One vector is turned by the same rotation once a tick. Each row is the vector after some number of ticks, and that number follows the row.
The counts run from 0 to 306.
[ -4.9  26.2  23.2 -30.4  26.2   3.3 -12.9 -17.6   3.5 -11.2 -37.6  -7.3
   4.5  -6.3 -13.8 -16.4   1.4   0.2  12.3  25.7  -3.4  20.9   6.3  -7.2
  -1.3  20.5   6.4 -16.1   1.4  -0.8  -5.8 -16.8  -0.9   4.8  -2.1   1.1
 -18.4  -6.9 -21.0] => 292
[-17.2   7.2   4.0 -16.8  20.0  13.9  -9.9 -12.8  -1.6  -4.4  -1.8 -10.5
  15.5 -11.6 -31.1   4.5  15.3 -20.0 -25.6  15.4  -5.0  -3.6  13.9  14.8
 -12.6   5.8 -11.6   0.7  -4.3   0.0 -10.3 -10.0  24.5 -34.9 -17.8  21.7
  10.6  -4.7  -5.6] => 109
[  3.6 -14.2 -11.6 -29.1  -4.0   2.3  19.0 -26.9   5.8  -1.7  23.0 -22.6
 -12.1  -5.9 -23.7   4.1  11.1  25.7  17.8   5.2   5.1  -1.6   0.7  25.9
  -4.7  -4.7  -0.3 -13.3   9.8  14.5  15.9 -12.8  19.4  11.4  10.8   8.4
  -0.7   2.0 -17.5] => 171
[  9.9   5.6  19.7 -28.8  12.1  20.6 -14.8   2.9  -3.8  -3.4  -6.6  -2.6
   1.1  11.4   8.3 -11.4  -1.6   0.1   5.3 -25.4  -4.4 -23.4  -2.7  18.6
  19.3 -12.7  -7.3 -10.8   7.2   7.6 -29.2 -19.4  27.6  19.7 -12.3   8.4
 -10.2  10.9  22.0] => 229
[ 14.8  15.1  22.4 -13.3   8.9  10.6 -15.6   8.1 -24.6  -1.7 -28.6 -23.5
   6.6  -5.5   6.2  -9.7   7.8  18.1  -0.2  12.6  -6.4   1.1  -5.4  -8.6
   9.2  -6.1 -20.9 -20.4   7.6  -4.3   6.0 -27.8  32.1  30.2   5.5   7.2
  -3.8 -10.6   2.9] => 40
[ -3.8 -11.4  -0.4  -5.3  26.6  17.7  12.0 -14.2  -7.1 -16.8  -3.1 -16.7
   7.2 -11.8 -20.2  -4.0   2.3  10.2  -6.8   8.0  10.9  14.2 -20.3  26.7
   8.3  -1.7  -7.6 -20.4  24.1  21.6  22.4 -26.7  12.4  19.3 -16.9  14.3
  16.2  -5.6 -10.5] => 202
[ -6.4  -2.0  22.5 -15.0  19.9   7.6 -30.9  -8.1  11.8 -20.1  -1.4   0.9
  11.6 -17.5 -27.5  17.6  11.2   2.0   7.3  19.2  10.1   5.3   3.1  13.8
 -22.2   6.5  -8.3 -14.9  -3.8  -9.0 -15.9 -19.4  21.7 -28.7  -5.2  14.0
   4.0   4.1  -5.7] => 305
[  2.4  14.1   5.5 -16.8  28.7  25.2   5.5 -11.1 -20.0 -28.6 -10.0 -24.2
   5.4   9.1  -1.7 -31.8  -2.5 -20.2 -14.1   6.0   0.9 -17.4  -1.1 -11.3
   6.4 -15.7 -21.5   4.8  -0.2  -4.6 -14.0 -23.7   5.9   2.8 -10.1  23.6
  -2.3 -10.0   3.1] => 248
[  6.7   8.2   8.7 -10.8  28.9  -0.5  -7.8  -5.3  12.3 -19.7 -12.2  -5.0
   1.4   2.8  -8.0 -13.7   0.1  16.0  20.0  28.2   5.5   5.5 -14.5  -2.2
   0.9   6.0   2.6 -21.4  -1.9   1.4  14.4 -23.9  11.7  45.4  -0.7   8.2
  -8.8   0.5 -19.3] => 177
[ -1.3   5.2   1.9 -17.8  19.2   0.2   9.8   0.4 -11.2  -1.1  -3.0 -24.8
  13.9   1.6 -33.9   6.7  24.2  10.9 -14.9  18.6   0.3   9.4   0.7  17.4
  -9.7  -1.2  -0.9 -20.8   9.1  18.0  19.6  -1.6  31.4  26.3  -5.0  25.1
   6.1 -15.0 -22.8] => 5
[ -5.5  -7.2 -14.5 -27.4   3.0  12.8  13.8 -22.4 -15.6  12.9  -3.7 -14.8
   2.1  -0.1 -12.7 -15.5   4.8   8.6 -12.6   5.7 -14.5  10.6  -3.0  23.0
  28.8 -13.5  -2.7   1.0  -0.9   0.2  14.8 -19.6  11.1  41.4 -19.8  11.6
   0.2 -11.9   1.4] => 36
[ 10.3  16.2  21.1 -35.2  -9.8  18.6 -12.0  -1.6 -13.3   2.9 -24.4 -15.9
  -2.9 -10.5  10.6  -8.9  -6.2   4.7  11.6 -19.8  -1.4 -22.2   9.5   3.4
  10.1 -10.3 -21.7  -4.8   6.2  -2.0 -21.8 -28.8  30.2   0.4   5.1   3.8
  -2.1  -1.0  18.4] => 240
[ -3.1  -9.0  -4.4 -27.5   2.9   1.8   7.7 -28.6 -12.2  -4.9   8.4 -16.4
   2.9   2.0 -40.1  -0.3  17.0   5.4  -4.4  32.6 -13.4  14.6  19.2  11.8
   0.4  -4.4  -0.4  -5.5 -19.9 -13.2   3.6  -1.4   6.8  17.6  -2.2  21.8
 -17.1 -18.4 -15.5] => 141
[ -2.2 -17.5   3.4 -31.1   7.6  25.4  -5.7 -34.9   1.8 -11.3  12.7   2.4
 -14.5 -13.3  -2.9 -22.0  -7.1  -0.8  13.1 -13.3  -2.7  -7.5  -4.8  12.5
  21.0 -12.5  -7.6   0.6   4.9 -10.6 -15.6 -45.4  -5.9   0.4  -8.4   3.8
 -12.7  10.1  17.0] => 253
[ -0.6   0.6  -4.7 -10.9  18.1   3.3  -1.5  -1.4   3.2   6.6   6.8  -1.8
  14.6  -2.8 -34.1  17.3  25.4  12.2 -23.3  13.4  -7.5   4.5  -5.8  30.1
  -7.2   0.7  -2.5 -10.4  -4.4  11.0  15.0 -10.8  41.4  15.8 -13.7  22.5
  13.2  -2.0 -12.6] => 4
[ -5.5  -8.3  -8.7  -5.1  28.3  20.0  11.0  -5.7   0.8 -16.6   6.6 -13.9
   3.3  -0.2 -11.6  -1.8  -5.8  -0.7 -12.7  -2.3  16.4  -9.0 -11.4  34.0
  17.3  -1.6 -11.4 -10.4  14.8  23.9  17.6 -22.4  26.0  15.9 -21.6  12.7
  20.8   4.2  -6.8] => 203
[ -8.8  26.2  11.2 -35.3  27.5   2.8 -21.6 -10.6   9.4   9.2 -14.4  -1.3
   8.5   5.3 -15.3 -13.7  28.3  -6.8 -11.4  10.9 -18.5  -7.1   7.5  -8.9
 -26.2  -2.0  -4.5  -4.9  -9.2  -8.2 -22.3 -15.6  19.2  -9.2  -5.0  16.5
 -15.2   5.9 -12.5] => 280
[ 16.2  -1.0  13.4 -13.4  27.5   6.0  -5.7 -12.7   7.0 -42.8   4.1 -10.8
   0.2   1.5 -12.5  -5.4   2.3  13.5  19.6  30.2  19.3   1.3 -10.8  -5.3
 -14.4  -6.1  -4.4 -20.8  -0.8  -5.8   2.1 -23.3   4.0  25.7  11.8  17.8
 -13.2   1.0 -13.7] => 167
[ -8.0  -4.6   1.2 -34.8   4.9  19.3 -15.6 -24.8  14.9  -0.8  -2.1  -3.0
 -14.1 -14.9  -0.7 -12.5 -11.9  -0.2  10.8  -6.6   6.5 -22.7   9.9  14.6
  23.4   9.9 -15.1   4.5  -0.6  -8.5  -1.2 -41.9  15.1 -22.1  -8.6 -11.6
   0.2  13.5   8.0] => 264
[ -3.8   4.7   0.1 -18.1  -2.0   2.4  -2.4  -0.6   4.7  14.5 -10.0   0.6
  14.9 -16.9 -24.9  18.6  14.3  17.1 -11.5   9.8  -6.2   6.1   1.4  34.4
  10.1  -3.1  -8.6   6.3 -14.9   8.3  17.2 -12.6  43.9  22.4 -20.5   8.0
  14.0 -10.8  -5.7] => 14
[ -3.9   8.8 -14.4 -28.1   8.7   5.9  17.9  -4.0  16.1  -1.6  11.1 -10.8
   1.2   1.4 -21.7   1.1   7.9   0.1  -7.6 -18.9   8.6 -28.0  -4.4  31.9
  -8.3 -20.1 -10.9   4.8  -1.0  24.2  -9.8  -5.5  39.2  14.9  -8.3  22.1
  12.3   5.5  -3.0] => 194
[  9.4  15.7  21.8 -26.1   3.8  18.9 -13.1   5.2  -9.3 -14.0 -24.1 -18.7
  -0.5   8.8  11.9 -18.1 -14.9  -6.3   4.6 -13.0   5.7 -32.9   4.9   5.4
  19.1  -8.5 -22.2  -2.7   3.6   3.5 -20.7 -27.2  30.5   2.5  -4.5   3.9
   0.1   2.4  12.7] => 239
[  0.8  22.5  12.1 -26.3  22.0  14.2 -14.4 -17.4   6.9 -14.0 -30.5   6.1
   1.5  -9.7   3.9 -28.2  -7.2  -5.3  11.7  11.7   0.8   1.0 -11.0  -9.1
  13.0   3.0  -6.6   8.0  -5.7 -13.5  -5.3 -41.4  -2.6  18.5 -15.5   1.4
 -11.4   1.7   6.9] => 72
[ -4.9   4.3  -8.7 -21.3  -6.2  15.6 -12.9 -18.3 -11.6  10.5 -12.4  -7.8
   9.9 -17.4 -14.9  -1.5  20.6   0.1 -21.9  10.8 -20.2  -0.9   6.8   5.1
   2.9 -13.8 -25.3  23.1 -10.9 -17.8  -0.9 -35.9  24.4  -7.7 -12.7  16.3
  15.0 -12.3  17.0] => 245
[  3.2   7.6  19.0 -18.6   0.9   4.9 -26.1   7.9   5.5   8.6 -26.5  14.3
  16.4 -23.6  -5.2  17.3   6.3  25.1   3.6   6.6  -5.5  12.8 -14.0  22.7
   7.7  -0.9 -10.4  -3.5   5.1  -1.0   1.3 -35.4  34.0  25.5 -12.0   3.4
  11.8  -2.7  11.2] => 210
[ 12.3   1.2  17.6 -39.0 -20.3  12.0  -4.6 -14.7 -15.9   5.5 -24.8 -11.2
  -3.2 -24.2   6.0  -7.2  -6.4  15.6  23.3  -9.6  -3.4   4.2   1.4   3.0
  16.4 -15.9 -14.2   2.4  10.2  -5.5 -12.8 -36.6  14.0   6.2   5.7   0.9
  -7.4  -4.5  22.0] => 241
[  0.4  -5.4  -0.1 -24.6   0.8  17.4  -3.1 -26.5  -1.6 -11.4  -8.2   4.8
   1.6 -19.9  -6.4 -10.7 -16.1  -3.6   7.9  -0.1   2.7   4.9  -2.5  13.2
  27.8 -11.0 -12.9  19.8  -8.3 -14.8  -6.0 -47.6  -3.5   9.2 -23.3   4.2
   3.4  -2.8  27.0] => 243
[  2.6  -8.8  14.1 -22.0  -0.6   7.1  10.0 -10.4   6.8  -6.2  -9.0  -3.7
  -2.9 -18.0 -18.4   4.4 -13.7  24.4  30.3  -0.9  10.2  16.6  -6.0  36.0
  21.2   3.7   3.7 -15.6   8.8  13.3   7.1 -20.5   9.4  37.2  -7.9  -0.5
  -3.8  -2.1  -0.4] => 11
[-21.0 -11.9   3.1 -21.5  22.9  19.7 -19.0 -24.8  12.3  -6.3   7.4   5.1
   7.0  -5.8 -32.2   0.0   1.3 -11.2  -9.8  20.4  -2.7   7.2  15.0  30.9
  15.6  18.1   0.5  -5.0 -12.7 -13.2  -6.0 -18.8   9.7 -10.0 -31.8   3.4
  -4.4   1.8  -3.5] => 118
[  5.4   1.7  17.5  -9.3  20.4   4.8 -23.3   1.5   6.7   0.3  -3.6   6.5
  13.1 -16.7 -16.1  19.8  22.2  23.5   1.9   8.7  -3.4  12.7 -20.5  20.1
 -10.0  -5.6  -4.4 -21.6  14.5   4.2   2.9 -35.6  36.5  20.8  -8.2  15.7
  10.2   3.6   1.7] => 200
[  2.7 -19.9   4.9 -18.7   0.9  23.5 -13.1  -5.5   0.7  -5.5  21.5  -4.0
  -3.1  -5.3  -6.5   5.3  -6.8  13.4   7.1 -20.5   2.6 -18.4  -3.7  39.9
  26.1 -16.4 -12.0  -9.6   7.4   3.0  -7.1 -34.6  28.6  14.3 -13.0   7.6
   7.2  11.0  22.6] => 33
[  7.4  -7.0  -1.8 -16.3   0.7  19.3 -14.4 -15.7  -4.8  -6.3  12.8 -22.1
  -3.1 -15.7  -1.7   3.9  15.0  14.1  -2.4 -11.5   2.8 -19.3  -6.4   9.0
  -4.2 -21.7 -26.1  -3.9  18.4  -0.7  -6.7 -46.7  29.0 -13.2   5.0  12.3
  12.3   8.1  18.1] => 54
[ -1.6   5.6  28.7 -35.6  21.2  18.6  -9.6  -6.5   5.3 -24.5  -3.3  -4.5
  -2.2  11.1 -19.8 -16.1  -8.2 -16.3   8.8  -8.9   5.6 -17.5  16.0  18.4
   5.3   1.6   0.1 -15.9   3.4   5.9 -46.3   0.4   7.9 -13.2  -6.6  11.4
 -19.3   8.7  -1.4] => 113
